Q: [-174.074   10.433  147.024   92.115]
A: 147.024, -174.074

Q:
[[ 0.082  0.114 -0.203  0.039  0.032  0.025]
 [ 0.081  0.035 -0.018 -0.062  0.063  0.098]]
A: 0.114, -0.203

Q:
[[-0.08  0.08 -0.10 -0.05]
 [ 0.15 -0.08  0.02  0.06]
 [-0.13  0.08  0.06 -0.05]]
A: 0.15, -0.13

Q: [-110.03  162.36   60.68    0.51]
A: 162.36, -110.03

Q: [ 10.40 -12.26  -5.75 -11.21  -3.46  11.87]
A: 11.87, -12.26

Q:
[[ 111.9  107.1  106.5  133.8  -61.8  154.8 -196.5]
 [ 121.3  118.2  109.2  192.4  -63.4  162.8 -184.3]
 [ 154.6  116.0  185.5  128.3  -57.5  230.5 -109.3]]
A: 230.5, -196.5

Q: [ 0.125 -0.129 -0.139 -0.134]
A: 0.125, -0.139

Q: [ 1.384  1.635 -0.338 -1.460]
A: 1.635, -1.460
---
[[-25.3   8.2  -2.6 -12.6  20.0 -28.4 -28.4]
 [ 10.2  -9.1  -6.9 -18.4  28.5 -44.0 -44.0]
 [ 56.3 -25.4  14.6  -3.9   6.5  32.7  32.7]] --> -28.4

[[ 11.5  -0.4   6.3   8.2  12.9]
 [  8.2   2.5  15.6 -14.2 -45.1]] --> 12.9

[-13.6  52.8 -22.7   2.4  28.6 -15.0  -8.9] --> -8.9

[[ 34.9 -48.2  10.5 -16.2 -40.8]
 [ 40.5 -54.3 -55.2 -33.4   6.6]
 [-55.5 -38.0  18.9  50.2 -29.1]] --> -40.8

[[ 10.5  -3.8 -20.7   4.8 -50.0]
 [ -3.4  24.3  -5.8   4.8  -7.9]] --> -50.0

[-15.2 -36.5  14.3  56.9  13.5] --> 13.5
---
-1.08   0.03   1.46  -0.14  -0.02  -0.07   0.19 -> -0.02

-185.67    95.45   143.00    33.44   148.64 -> 148.64

  2.273    1.309  -16.183    6.037
  2.469    2.622    2.235   -7.172
  1.752    0.982    3.346   17.517
-> 2.469

-13.9   -3.5   -4.2   -7.1   -9.7   -0.1  -10.1
-13.1   -6.2   -7.5   -5.7   11.4   -3.3   -9.7
 16.7  -19.6    2.3   -2.0  -19.0   -4.6   -6.4
-> -9.7

 0.8  -1.1   1.0   0.6   1.8  -0.9 -> 1.8

  -0.20   -68.83   190.70  -196.11    20.26    66.77
 -60.06    -6.60    39.90  -190.45    88.96   -11.52
-> 20.26
---
[[41.4 -4.5 -9.2 -9.3 11.0]
 [-0.8  0.8  1.6  0.6  0.2]
 [-1.0  0.8  0.7 -0.3 -1.1]] -> 1.6

[ 11.1  25.4  37.4  52.9 -13.6] -> 37.4

[ 8.3 -8.7 19.2 -6.7 48.0] -> 19.2

[ 53.3  57.4  45.4  22.5  -5.3 -14.8 -18.1] -> 22.5

[ 38.0 -55.8 -32.8  43.4 -27.0] -> -32.8

[-56.4   4.9  16.4 -30.4   9.3] -> 16.4

[-20.8  -2.7  -0.8  55.2  -2.5   1.5  -1.3] -> 55.2

[ 25.8 -21.1 -49.9 -31.9 -13.9  29.3 -16.8] -> -31.9

[ 42.2 -12.7   1.3  -2.6 -24.0   3.6 -11.8] -> -2.6

[ 44.1 -48.5  -8.5  20.0  13.1 -25.0 -24.2] -> 20.0
---
[  5.75  13.45 -13.08   4.05   9.81  17.67]
4.05
[-0.13  0.08 -0.05  0.06  0.20  0.12 -0.06]
0.20
[-0.06 -0.04 -0.05 -0.05  0.18 -0.16]
-0.05
[-107.6  152.1   45.9   -5.3  -45.4]
45.9
[-13.289   7.724  -1.438  16.170]
7.724
[-10.8   4.7  -1.1 -15.1  -5.0  12.0]
-15.1
[ 1.086 -0.907  0.039 -1.400  0.544 -0.406]
-1.400
---
[[  4.6  -0.8  -1.7   8.1 -17.3]
 [  0.5 -12.6  16.7   8.4  15.0]
 [ 33.9 -45.5  38.9  -9.6  20.1]] => 20.1

[[ 34.2 -30.2  -1.3 -47.7 -26.9   3.2  54.0]
 [ 18.8 -40.6   5.4 -47.4 -25.3  -0.7  52.0]
 [ 20.6 -39.5   6.5 -45.9 -27.1  -0.4  52.8]] => 52.8

[[-49.8   6.2 -16.6 -16.2]
 [ 47.7 -24.9   0.1  11.7]
 [-50.3  15.7 -23.3 -20.9]] => -20.9

[[ -1.3  27.1  23.2 -34.4]
 [ 52.5 -14.0  -1.1  31.0]
 [-37.8  31.7 -10.5 -13.7]] => -13.7

[[  5.9  10.2  11.6   3.1 -42.2  23.0  28.5]
 [ 54.9 -10.0   9.6  -9.8 -12.5  30.6 -15.9]
 [-20.0   9.2  52.3  40.3 -13.8 -28.3 -14.4]] => -14.4

[[  6.4 -30.1 -45.9  44.5  38.6]
 [  6.8 -28.5 -37.4  27.1  28.3]
 [  8.3 -33.4 -43.6  40.0  35.8]] => 35.8

[[  6.2   4.2   0.9  11.6]
 [  6.7 -46.4   2.5 -19.1]
 [-20.7  22.8 -28.3  21.8]] => 21.8

[[ 52.0  27.6 -15.3 -41.2   9.6]
 [ 33.4   7.2 -27.4 -15.7  12.1]
 [ 50.2  12.6 -31.9 -12.4  16.7]] => 16.7

[[-36.2  23.1 -38.2  28.6  38.4]
 [-40.4  22.6 -22.9 -48.5  24.7]
 [ 41.9  21.6  36.9  18.5 -38.6]] => -38.6
